Each path below is one point turned by a fixed rotation once a step. After each direction that follows a path, write how fast that rotation turns it, in degrees a step (0 if it stays still).
Each turn is a multiple of 5 degrees from 10 to 175, or 0.
Each row of a path follows its step; steps can be skipped.
path 1
step 0: [ -4  30  10  12 -30   0   8 -13 -27  14  -6 -18  31 -12 -51  21  -8  13
 -16  24  17 -17 -25  10  -3  -1 -20 -29  40  13   7   1  -1]
step 1: [  4 -11  30  12  -4  -5  -1  17  18   0 -20  16 -10 -20 -27  25 -18 -14
 -12  30  25  -7  46 -36   5   1 -40   1   7  15  37  -2  10]
step 2: [ 19  25  16 -27  -5   5  17   9 -15  24  -7 -15  -2  13 -16  10  13  -7
  23  15  64  -4  12  26   2 -10   1  -4  41  -7  17 -13  36]
step 3: [-27 -19   8  10   7 -30  31  35 -22  -6 -15 -18   9  -9 -26  14  16  15
 -33  29  14 -18  12   6 -31 -33 -15   1  10   7  35  13   2]
step 4: [ 22   0   4  10  -9  15   4  27  11  11  10 -13 -26 -14  -6   1  21   0
  -9  42  34  14  28  -7  10   4   9  53  -7 -27  26  12  36]
step 5: [ 35 -10  -7  -2  -7 -17  22  10   0  -7   2 -34  20   4  -8 -17  25   4
 -20  -7  13 -11  15  41 -24 -44  12 -14   2 -42  22 -23  16]
step 6: [  5  -2  -4  12 -11  15   7   1 -28 -13  -7 -42  14  -1  11  -4   3   7
 -42  26   0   0  13 -35 -18  -3  28  21 -29 -16  43  35 -10]
step 7: [ 26  37  13  21 -23 -11 -17  -5  26  23   8   2  10   0 -17 -19  -4  11
  -3   0 -12  26  28  -7   1 -29  37   7 -16 -50  17  -9  22]
step 8: [ 37   9  10  19 -36  23  -7 -15 -40   3  -2 -35  28 -12  -6 -20  -5  -9
 -31  -9 -17 -12   2  -9 -34  -7   6 -18  27  -9  12 -22 -24]
step 9: [ -9  24  28  14  -7  19 -11   2   2 -15 -10  -5  10  14 -26   8 -19 -21
   8  22 -11  30  45 -49   5  -6  26 -26 -16  -4  29  -1 -18]
Directions:
[ -6  -2   3  -2   4  -3   1   6  -2  -5   7  -5  10  -8   0   0 -10   6
 -19 -11   5  -6  -1   5  -7   1  -4  -2  10  -4  -7  -1  -9]
140
[-14  -9  -1   2  -2  -1  -5   1  -7   8  -5   4  -4   1  -5   2  -5   1
   6  -2   9   7  -1   2  12   6  -8  -4  11  -1  13 -10  -8]
35
[  3  -2  -8   7  -7  -9   9 -10  -5   3  -8  -2  -5   0   5   6  -2  -6
  -7   1  -5   8   0  17  -8   3   8  -7   9   8  -3  -3   5]
135
[ 0  7 12  2 10  4  6 18 -4 -3  1  6 -8  2  2  5  3 -5  7  7  5  4  1  2
 -7 -7 -5  0 11 12 -7 -1 -2]
40
path 2
step 0: [ -4  31   7  -4  -7  15  -1  16 -16 -15 -16  -2  10  -8  -2 -29  -5   2
 -20 -33  50  10  -4  24  17   6 -15 -56   5  -4 -12  -2  24]
step 1: [ -7   2  19 -29   9   7  16  18  23 -41  -3 -23   9 -27  19   6  42  19
   3 -12 -13  -3   7   1 -24 -25  23 -15 -15  18 -29 -20   4]
step 2: [-14  20  11 -27  15 -11 -12 -32  35   5  -5  -5  23 -38  -2 -22 -15   4
  32 -19  -2   4 -26   1   4  13 -17 -29  33  -9 -15  24   4]
step 3: [  7  21   6  -8   1 -35  -8 -49 -23 -35 -20 -16  23   5  15  -5  28   9
 -15 -23  30  -6  11  28 -15  -3   5 -17 -13  -8   8 -23 -10]
step 4: [ -6  29  12 -37   8 -19   5  34   0  -6   0   9   9   0  12  -5  -2   0
  -7 -27 -35  46   4  17  -7   4   5 -31  35   0 -14 -25  21]
step 5: [-28  -4  32  11   6   4  -5 -39   8  -5  -1 -13  15 -40 -21 -13  26   4
 -12  15   9   5  25  13 -10 -25  31 -34  32  -2 -12   7  12]
step 6: [  9  22  17 -28  31 -19 -17  14   3 -20  -7  18   4  -7 -10 -20 -13  21
 -15 -57  26 -26  14   3 -12  -8 -10 -15  16   3 -16  10 -28]
step 7: [-19  23  13  -5 -35   4  29  -7  18 -36 -31  -7 -13 -16  -3  -7  24  23
  11 -13  16  24   8  35   0   5 -21 -15   3   0 -26 -20  25]
step 8: [-28  29 -10 -28  31  -7  -6   9   7   5  14 -28  26 -54  13   5   8 -14
  -2 -21   9  -3  -1   0 -30  16  26 -29 -10   2 -14   1  12]
step 9: [ 19  16  27 -15   2  16 -18 -40  24  -7 -32   6  39  -5  12 -17  24  17
 -14 -23  -3  17 -17  -2  -5 -28 -25 -30  14  -2   2   1 -12]
Directions:
[-19   9  10  -3  -6  -1   3  -4   4  12   9  -4  -2   1   2   7   5   2
   0  -1  -4  -9  -3   5  12   6   7   6   4  -2   2   5   2]
125
[ -4  -5   3   2   7   3   4   8   9   8  -2   7  -5   7 -10  -6  -6   2
  -6   3  11   1  17  12   4  -4   7   1  -1   3 -10  -1  -3]
55
[  3   2  16  -1   3   5   0  -4 -13   1  -5  -6   5   6   2  13 -14  -7
  -5   4  -2  10   3   4  -5  -3   5   4  10  -4   1   1  -4]
60
[  6  -3  -2   6  -3 -16  -7  -4  -3   4   3  -9  -6   8  -5   3   1   6
   6   0 -11   0  10  -3   6   4   5 -16   7   1  -4  -5  -8]
45
[ 12   1   3  -7  -5   3  12   7 -10   1   4   7   3   4   7   3  15   4
   3  -9   5   4   5   0  13  -4  -2   2   0  -6  -1  -1 -11]
120
path 3
step 0: [ 16  -2 -22  18   9 -18   5  21  -9 -27 -19  -6 -15  12 -11  24  26  -4
   0  34   7 -19   0 -11  27  25   5  -3   7   1 -18  -4  -7]
step 1: [-19 -31 -16  17  41 -18 -20   6  12   7  10  -6  -6   8  -5   6   6  -1
   8  20 -22  14   2   5 -12   7 -17 -23   7  16 -19  12  22]
step 2: [  6 -13  12   5  15  -4  22   9 -23  -4 -22  25  -4 -15 -21   7  13   5
  28 -18 -27   0  32   1 -12  11 -14   3  -9  -5 -26  19  -7]
step 3: [ 31  -4  25  10  16   7 -35   4   1   0 -30   8  -5 -18   1   3   9 -23
   5  10  20   6  -1  -9 -36   9   5   0  22   1 -21  -1  11]
step 4: [ 18 -14 -35  -3  16   4 -21   6   0 -25  -7   5  13  14 -20   3 -16  17
  19 -23  34  -2  18  -5 -17   6 -10 -16  -8 -21  -4 -14   9]
step 5: [ 15  25  -3  19  14 -15 -22 -21  -6 -12  15  46  -9  -9 -16   0  -5 -13
  -1   8  10 -14   0  -3  -1   8 -25 -13 -19   5  16  23  16]
step 6: [ -1   7   6  10  13  -8  13 -15  -9 -12   8  13 -20  -1  24  17  -7 -13
   8 -28  -1 -22  21  -2  -3   5 -22 -22  35   1   0 -34  17]
step 7: [ 12  -9   7  11   7   9  -8   2 -30 -22  -3  -6  -7  21  14 -18  -9 -18
   7  -3  -3 -29 -16 -30  11  31  -2 -22 -17  19 -16  -6 -12]
step 8: [-23 -10 -13  10   9 -20 -19  18  -5 -20   1   5 -32  25  -8  23 -25 -24
  14  26  -4 -15   6  -7  -3 -21   2  -6  15 -10 -12   8 -13]
step 9: [ 19 -23  11  20  10 -25  -3  11 -16 -18  18  -9   5  -2 -11  36  10  -9
  24   2 -13  18  10  22  24  22   0 -22  -2   9  -3   9  -1]
Directions:
[ 12   9  -1  -8  -1   1   0   2   8   9   8   6   7  -4   3  -2   2  -5
   0  -7  15   2   6  -2 -14   2  -7   0  -8 -12   0   2   3]
45
[ -7  -8  -6   0  -5  11  -7   6  -1  -6  15  -5   8  -5  -1   3   5  -2
   0  -9  -5   2  11   8  -7  -3   1  -7   0   9   1 -13  -1]
145
[ -2   1   8   6  -2   5 -10   5  11   0   7   4 -10  -8   3 -13   5  -6
  -2  10   2   0  -7  -3  -6   1   7  -6  -1  11   5  10   7]
160
[  0   2  -7  17 -11  -1 -11   8   6   4   2  -5   7  -1  -3   3 -12   5
   1   9   7  -4   5  -4   9  -1   2   4  -4  -5  -9  -2   4]
90
[ -3   3   2  -7  -9  -1  -4  -8  -4 -16   7   3  -1  -8   7   2 -12   5
   3  -6   4 -13 -16  -1  -1  -1  -8   1   0  -1   1  -3   8]
40
path 4
step 0: [-19 -15   9   9 -12   4 -35  26   5  48   3  -3  -4  -9 -17  25  11  -1
  30  -6  28  -4  23 -20 -13  -9   7 -29  16 -12  28 -19  -2]
step 1: [ 25   2   2  28  -5  27  -6  16  12  14  -6  29  11 -12   1  -2  -2  14
  23  24  10  -9 -33   2 -17  21  -2  21  55 -20  -5 -17  -6]
step 2: [ -2  33  -3   6  38  -8  24  -8 -17  25 -31   6  15  -4  38   2 -10 -31
  -8   2 -34 -20 -23   2 -18   9 -10   1   6 -24  -5  -5 -11]
step 3: [-40  25  11 -35   6  -5  18   2   8 -17  13  14 -21  -8 -15  32  25 -40
   7 -10 -21   1   7   2 -13  16   6  -3 -12 -23  30 -13 -14]
step 4: [ -9 -16 -13 -39  -7  25 -16   2   4   2  25 -18  -7  11 -30  -3  17 -12
   7  10   0   0 -18   4  -1   3 -16  16  16 -31  14 -15  59]
step 5: [ -3 -23  20 -21   7 -20 -44 -15 -14  -5 -36  -7   3  -9  -1 -22 -26  -9
   9  38  -4 -32  -6  -9  -7  -2   3 -14  30   1 -13 -11  23]
step 6: [-13 -32  -9  -1   1 -16  -4 -25   3 -15 -40  38  -2 -35  -6   4  -3 -13
 -25  13 -14  10 -14 -15   2  24  10  36  -6   9  -2 -14 -33]
step 7: [  2 -15 -17   7  -4 -21  37 -23  -6  34  -5   4 -18 -26 -11  -3  15 -28
 -25 -22  14  19  -8 -22  15 -16   9   1 -17 -38  18   6  21]
step 8: [ 20  -6  13   5 -18   8   4  -5  -8 -15  24 -28 -23 -35 -26 -17   9 -30
  29  -5  28 -28   0  -2  14 -22   2 -28  22 -15  18  -8 -17]
step 9: [ 21  -6 -14  18 -11  50 -43  -6 -29 -18 -25 -32  17  -1  -2  12  11  -7
   5   5  -7  -4 -39  -8   3  -1  -2   4   3  -1  -1 -19 -24]
Directions:
[ -5  -1  -1  -7   1  -1  11 -12  -7   3   7  -1   4  -4   4   5   1   4
   4   2  -1  18  15  -7  -3   5   0  -2  -8  -6   1 -11  -3]
95
[-11   1   7  -8  -1   4   0  -4   0   3  12   3   6  10   8  -1   2  -2
   2  10  -9   0 -11   8 -12   5   1  -2   2  -2   7  14  -1]
40
[ -4  -4  -7   1  -9  -2   3  11  -4   1  -6  -1  -7   3   4 -16   5  -5
   5  -2 -15  10  -2   1  -6  -5   6  -2   8   4   5 -12  -2]
0
[  9   0   2  -4 -10   2   8   5   4  -3  -6  10   8   3  -2   3   9  10
   1  -3   3   9 -10  -4   4   3   9  -1   1 -10   1   4  16]
120
[ -4   2 -16   9  -2  10  -3  -8  11  -1   0  -8   0  11   2  -6  -7  -1
 -11   1   1   7  -4  -2   1   0  -4  10   1 -13  -2  -1   1]
140
